Some points:
[-1.29  0.05 -1.78  0.07 -1.32 -0.25  0.67  0.14  1.25 -0.49  0.31 -1.3
  0.    0.75  0.76 -0.59 -0.3   0.82 -0.65  0.32  0.68 -0.8  -0.29 -0.02]
[-0.86  0.91  1.3  -0.7  -1.89  0.48 -0.76  0.54 -1.39 -0.85 -1.39 -0.4
  0.52  0.66 -0.82  1.01 -0.85 -0.02 -1.95  0.71 -1.53 -0.6  -0.25  0.6 ]
[ 0.54  0.5   1.26  0.38 -0.08  0.93 -1.86  0.23 -0.19 -1.3   1.94  2.03
  2.12  1.55  1.17 -1.16  0.86 -0.04  1.73 -0.42  0.85  0.74 -0.73  0.02]
[-0.82 -2.07 -0.26  0.33 -0.65 -0.58 -0.13 -0.52  0.8   0.26  0.4  -0.32
  0.5  -1.81 -1.12 -1.21  1.04  0.57 -1.49 -2.17 -0.49  0.76  1.83  0.18]
[-0.03  1.07  0.71  1.35  1.17 -1.36 -0.2  -0.29  0.34  0.8  -1.45  0.87
  0.4   1.27  0.27 -0.72  0.92  1.75  0.76 -0.13 -0.56  0.84 -0.65 -0.93]
[ 0.96  0.75  0.2   0.23 -0.18  0.08 -0.81  0.47  0.7   0.95  0.23 -0.38
 -0.85 -2.53 -0.53  0.46  0.04 -0.01 -0.14 -0.49 -0.68  1.53 -0.98 -0.87]
[ 0.17  0.64  0.69 -0.35 -0.73  0.38 -1.43  1.77 -0.78  1.31  1.11 -0.34
 -1.22  0.62 -1.35 -0.46  0.19 -0.06 -0.64 -0.04  1.68 -1.42 -0.76  0.01]
[ 0.74  0.16 -0.24 -0.28  0.61 -0.67  0.29 -0.56  1.2   0.21 -0.31 -0.85
 -1.14  1.85  0.33 -0.61  2.58 -0.51 -0.64  0.49 -0.78 -0.77  0.61  0.12]
[ 0.79 -0.2  -1.49  0.78  0.   -1.1  -1.05  0.5  -0.01 -1.07 -0.97 -0.7
 -0.31 -0.4   1.77  1.2   0.62 -0.02  1.73 -0.47 -0.07  1.21 -0.65  0.92]
[-0.95 -0.74 -0.35  0.77 -0.93 -0.43 -0.6   1.21  0.73 -0.09  0.64  0.34
 -0.4   1.39 -1.3   0.01 -1.79  1.07 -0.6   0.68 -2.24  0.11  1.21 -1.78]
[-0.83  1.15 -0.85 -2.36  0.2  -0.89 -1.07 -0.22  0.25 -0.78 -1.09  1.51
 -0.92 -1.17  1.63  0.17 -0.57 -0.24  0.54  0.68  0.1   1.11  0.33 -0.66]
[ 0.36 -1.12  0.64 -1.96  0.45 -0.28 -0.4  -1.54 -0.5   0.36  0.28  0.17
 -0.79 -0.34  1.39 -1.79  0.73  0.35 -0.11  0.66 -1.5  -1.8  -0.6  -0.36]
[-0.53  0.89 -1.24  0.49  1.7  -1.58  0.45 -0.43  1.06  0.72 -1.58 -0.24
  0.82 -1.51  0.58 -0.22 -0.59  0.3   0.4  -0.53  0.03 -3.08 -1.49 -0.29]
[ 1.03 -0.38 -0.48 -0.03  0.13 -0.02  0.36 -0.55 -0.12 -0.59  0.49  1.53
 -2.07 -1.18  0.11  2.91 -0.52 -0.07 -0.77  0.97  1.15 -1.39 -0.19  1.38]
[ 0.62 -0.2  -0.33 -0.08 -0.59 -0.4   0.1   0.57  0.97  0.39  0.6  -0.35
 -1.11  1.84  0.47  0.25 -0.45  0.25 -0.61  2.54  0.72 -0.12  1.19  1.92]
[ 0.03 -0.75 -1.51 -0.72 -0.97 -0.75  0.42 -0.99 -1.55  0.54 -0.81  0.54
  0.89  0.52  1.02 -0.95 -0.96  0.73 -0.27 -1.63  0.48  0.38 -0.77 -0.01]
[ 0.86 -1.09 -0.43  0.35  2.14  1.06 -1.54  0.68 -0.47 -1.65 -0.32 -0.3
 -0.66  0.33 -0.52 -0.78  0.95  0.8   0.72  0.5   0.51 -1.27  0.82 -0.37]
[-1.42 -0.19  0.69 -1.02  0.86  0.61  0.53  1.11 -0.03  0.51 -0.07  0.9
  0.   -0.28  0.16  1.79  3.32  0.12 -1.54  0.55  0.72 -0.62  0.11 -1.91]
[ 0.49 -1.33  0.86  0.07 -0.7  -1.57  0.01 -0.24  0.83  0.16 -1.3   2.31
 -0.78 -1.8   0.04 -0.04 -0.57 -0.36 -0.05  0.45  0.01  1.12  2.04  0.06]
[ 0.2  -2.13  1.79 -0.43 -0.02  2.63 -0.55 -0.5  -0.77  0.2  -0.94 -1.06
 -0.76 -0.49  1.09  0.4   0.45  1.45 -0.15 -0.36 -1.56  1.17 -0.78  1.17]
[ 1.22  0.6   0.26  1.3   0.74 -0.74  1.16  1.13 -1.29 -1.12  1.01 -1.36
 -0.48  1.19  0.28  0.27  0.2  -1.09  1.55 -0.32 -2.21  0.03  1.53  1.06]
[-0.18  1.65  1.15  0.02  0.75 -0.16  1.98  1.32 -0.93  0.24 -0.13 -0.41
 -0.31 -1.75  0.72 -1.44 -0.67  0.21  0.75 -0.17  0.27  0.83  0.74 -0.21]
[ 0.18 -2.4  -0.25  0.35  0.99 -0.69  0.64  0.96 -1.87 -0.21 -0.78  1.64
 -0.16 -0.77 -1.81 -1.44  0.48 -3.11  0.5   1.61 -0.75 -0.14 -0.87 -0.42]
[ 0.21  0.39  2.82 -0.48 -1.38  0.59  0.46  0.09  0.63  0.54 -1.51  0.58
  1.11  0.12 -1.64  0.16 -1.72  0.57  1.73 -0.97 -0.5  -0.87 -1.09  0.58]
[ 1.11  1.42 -1.15  0.35 -1.96  1.63 -0.53 -0.1   0.87 -0.18 -0.11 -0.18
  0.54 -0.55 -0.35 -1.15 -0.34 -0.35 -0.53  2.22 -0.54  1.07 -1.53 -1.69]
[-0.58  0.95 -0.05 -0.78 -0.51  1.02 -0.25 -2.5   1.94  1.47  0.89  1.36
 -0.89  0.19 -1.6  -1.48  0.89 -0.31  1.25  0.35 -1.21 -0.58  1.23  0.99]
[ 0.29  1.32 -0.71  0.05  1.31  2.97 -0.16 -0.44 -0.18 -0.65 -1.05 -0.54
  0.18  0.41  0.46 -0.97 -0.07 -0.48 -0.09 -1.45  0.87 -1.12  1.11 -0.88]
[ 0.66 -0.41  0.   -0.44  0.32 -0.1   0.96 -0.19 -0.17 -0.15  0.86  0.75
 -1.89  0.6   0.05  0.31 -1.43 -1.99 -1.38 -2.72 -0.03  1.15 -0.74 -1.58]
[-1.18 -0.93 -0.94 -0.41  0.04  0.71 -0.03  0.19  1.64  1.65 -0.11 -0.53
  2.03  1.42  0.99  1.22 -0.35 -2.09 -0.39  0.63  0.41  1.52  0.89 -0.2 ]
[-0.41  0.3   1.26 -0.01 -0.07 -0.56  0.32 -1.95 -1.32 -0.31  2.34 -1.25
 -1.21  0.96  0.8  -0.5  -0.55 -1.18 -0.37  0.42 -0.78  0.07 -1.1  -1.55]
[ 1.08  0.11 -1.15  1.99  0.45  1.19  0.06 -2.08 -0.53  0.64 -1.86  0.78
 -0.21  0.75 -0.51 -0.03 -1.05 -0.15 -1.   -0.14 -0.53 -0.26  0.87 -0.84]
[-0.49  1.65  0.42  1.11  1.75 -0.92 -1.35 -1.13  0.45  0.17  0.86 -1.16
  0.23  0.05 -0.48  1.4   0.5  -0.4   0.16 -0.65 -0.53  1.35  1.13 -1.33]
[ 1.15 -0.25 -0.61  0.74  1.2   1.05 -0.67 -1.07 -1.37  2.24  1.82 -0.08
  1.49 -1.42  1.    0.19 -0.96  1.76 -0.91  1.12 -0.4   0.37  0.86  1.31]
[ 0.63  0.13  1.66 -0.72 -0.83  0.02 -0.66  1.04 -0.61 -1.55 -0.1  -0.35
  2.81 -1.08  1.52  0.7   0.04 -0.33 -0.35  0.31 -0.27 -1.13  1.9  -1.76]
[ 1.55  0.22 -1.77 -0.47 -0.7  -1.    1.04 -1.31 -1.17 -0.44 -0.24  0.17
  0.74  0.47 -1.84  0.15  1.26 -0.52 -0.22 -1.21  0.53  0.41 -0.91  0.85]
[-1.55  0.5  -0.04  1.01  0.59 -0.48 -2.12 -0.05 -0.78  1.52  0.81 -0.83
 -0.82 -0.97 -1.49  0.36  0.85 -0.35  0.96 -1.06  0.39 -0.54 -0.48  1.62]
[-0.76 -0.15  0.67  0.28  0.48 -0.94 -1.49 -0.48  0.64 -1.46  0.89  0.8
  0.21  0.96 -0.27  0.56 -1.46  2.05  0.26  0.26  1.77  0.79  0.51 -0.01]
[-1.32 -0.74 -0.51 -1.13  0.53  0.41 -1.42  0.66 -1.34 -1.34 -0.91 -0.31
 -0.06 -0.06 -0.8  -1.85 -0.87 -0.25 -1.08 -0.74  1.55 -0.01  0.83  0.58]
[ 0.95 -1.45  0.26 -0.67 -0.14 -0.43  0.84  1.03 -0.52  1.93 -0.11 -0.25
 -0.21  1.11 -0.62 -0.47  0.    1.57  1.82  0.77  1.92  0.84 -0.58 -1.3 ]
[-2.81  0.65  0.84 -0.03 -0.75 -1.31  1.42 -0.3  -0.23 -1.26 -0.16 -0.09
 -0.52 -0.04  0.86 -1.86 -0.45  0.35 -0.49  0.28  0.25  1.64 -0.16  1.57]
[-1.36 -0.31 -0.66 -1.87 -0.3   1.11 -0.35 -0.71 -0.71  0.96 -0.85 -1.42
  0.1   0.1  -0.17  1.53  0.35 -1.7   1.56  0.47  0.56  1.95 -0.54  0.15]
[-0.82 -1.99 -0.77  1.59  0.86 -0.28 -0.04  0.49  2.44  0.83  1.19 -0.89
  0.74 -0.94  0.68 -0.57 -0.42 -1.16 -0.57  0.28 -0.9  -0.77 -2.38  0.62]
[ 1.4  -0.95  1.55 -2.47  1.64  0.14 -0.23  0.48  2.23 -1.13  0.08 -0.79
  0.46  1.48 -0.04  1.16 -2.21 -0.01  0.31 -1.43 -0.01 -0.11 -0.48  0.28]
These points spread out most along one direction. Take the direction at right angles to it along which they spread out most. Then take the direction at right angles to both along which they spread out most. Go by this last direction. For each point below, how far along it does it lie, from 0 to 99? The average is 50, and the first point in the table lies past the average. One standard deviation of the points above along it is 16.
[ 1.82  2.13 -0.83 -1.72  0.73 -1.46 -1.32  1.53 -0.04 -0.11 -0.19 -0.41
  1.47  0.02 -0.88  0.01 -0.42 -0.09 -0.82  1.2  -0.53  0.95 -0.08  1.3 ] >> 54
[-0.87 -0.02  0.51  1.42  1.41  0.04  1.45  0.78 -0.53  1.92 -0.66  0.49
  0.15  1.13  0.15  0.08 -0.93  0.47 -1.07  0.4   0.78  0.05 -0.2  -0.9 ] >> 53
[-0.95  0.47 -1.11  0.16 -1.47  0.14  0.23  1.05 -0.6   1.16  2.6   1.73
  0.09 -0.94  1.66  0.96  0.21 -0.57  1.22 -1.18 -0.08 -1.48  0.19 -0.66] >> 52
[ 0.32 -1.27 -0.05  1.69 -2.66 -0.86  0.1  -0.71  0.05  0.35 -1.18 -1.45
 -0.21  0.47  0.68  0.66  1.19  0.1   1.99  0.14  0.11 -0.7   1.53 -0.34] >> 58
[ 0.35  0.83 -0.87 -1.71  0.46  1.37  2.54  0.81  0.38  0.32  0.97 -1.01
 -0.4  -0.84 -0.63 -0.29 -0.4   1.91  0.74 -0.17 -0.19 -0.21  0.92 -0.14] >> 49
[ 0.13  0.46  0.22  1.19 -0.39  1.71  0.49  1.52  0.78 -0.84 -0.24  2.02
  0.45  0.08 -0.53 -0.31 -0.65 -1.09 -0.04 -0.48  0.63 -0.38  0.13  1.61] >> 43
[-0.07  1.06  0.06  0.16 -0.84  0.61 -0.53  1.66 -0.15  0.65 -1.28  0.92
 -1.71  1.04  1.63  0.57  0.74  0.22 -0.34 -1.13 -0.96 -0.6  -0.74  1.6 ] >> 46
[-0.2  -0.57 -1.92 -0.69 -0.92 -0.36  0.19 -0.73 -1.04 -1.64  0.79 -0.03
  0.5  -0.27 -1.92  1.08 -0.79  1.    0.6  -0.11 -0.9  -1.18 -0.51 -0.99] >> 44
[-1.44  0.37 -0.08  0.97  0.78  0.98  0.73  0.22  1.15 -3.01  0.26 -0.68
 -0.59 -0.83 -1.06  0.64  0.91  1.25  1.15  0.96  0.16  1.15 -1.26 -0.44] >> 53
[-1.22  0.2   1.25  0.06  0.67 -0.55  2.33 -1.18 -0.68 -0.05  0.53  0.79
  2.14  0.48 -0.73  1.55  1.48  0.09 -0.72  0.76 -0.27 -0.59 -0.5   1.45] >> 52
[ 1.08  0.18  1.6   1.44 -0.86 -0.55  0.32 -1.87  0.12  0.14 -0.42 -2.07
 -0.52 -1.42  0.21 -0.48 -0.14 -1.87 -0.21  0.74  3.35 -1.37  0.6  -0.18] >> 42
[ 2.04 -0.09 -0.25  0.85 -1.1  -0.56  1.49  0.49  0.44 -0.91  0.21  0.08
  0.49 -0.42  0.5  -0.42  1.7   0.68 -2.21 -1.31  0.57  0.74 -0.8   0.63] >> 47
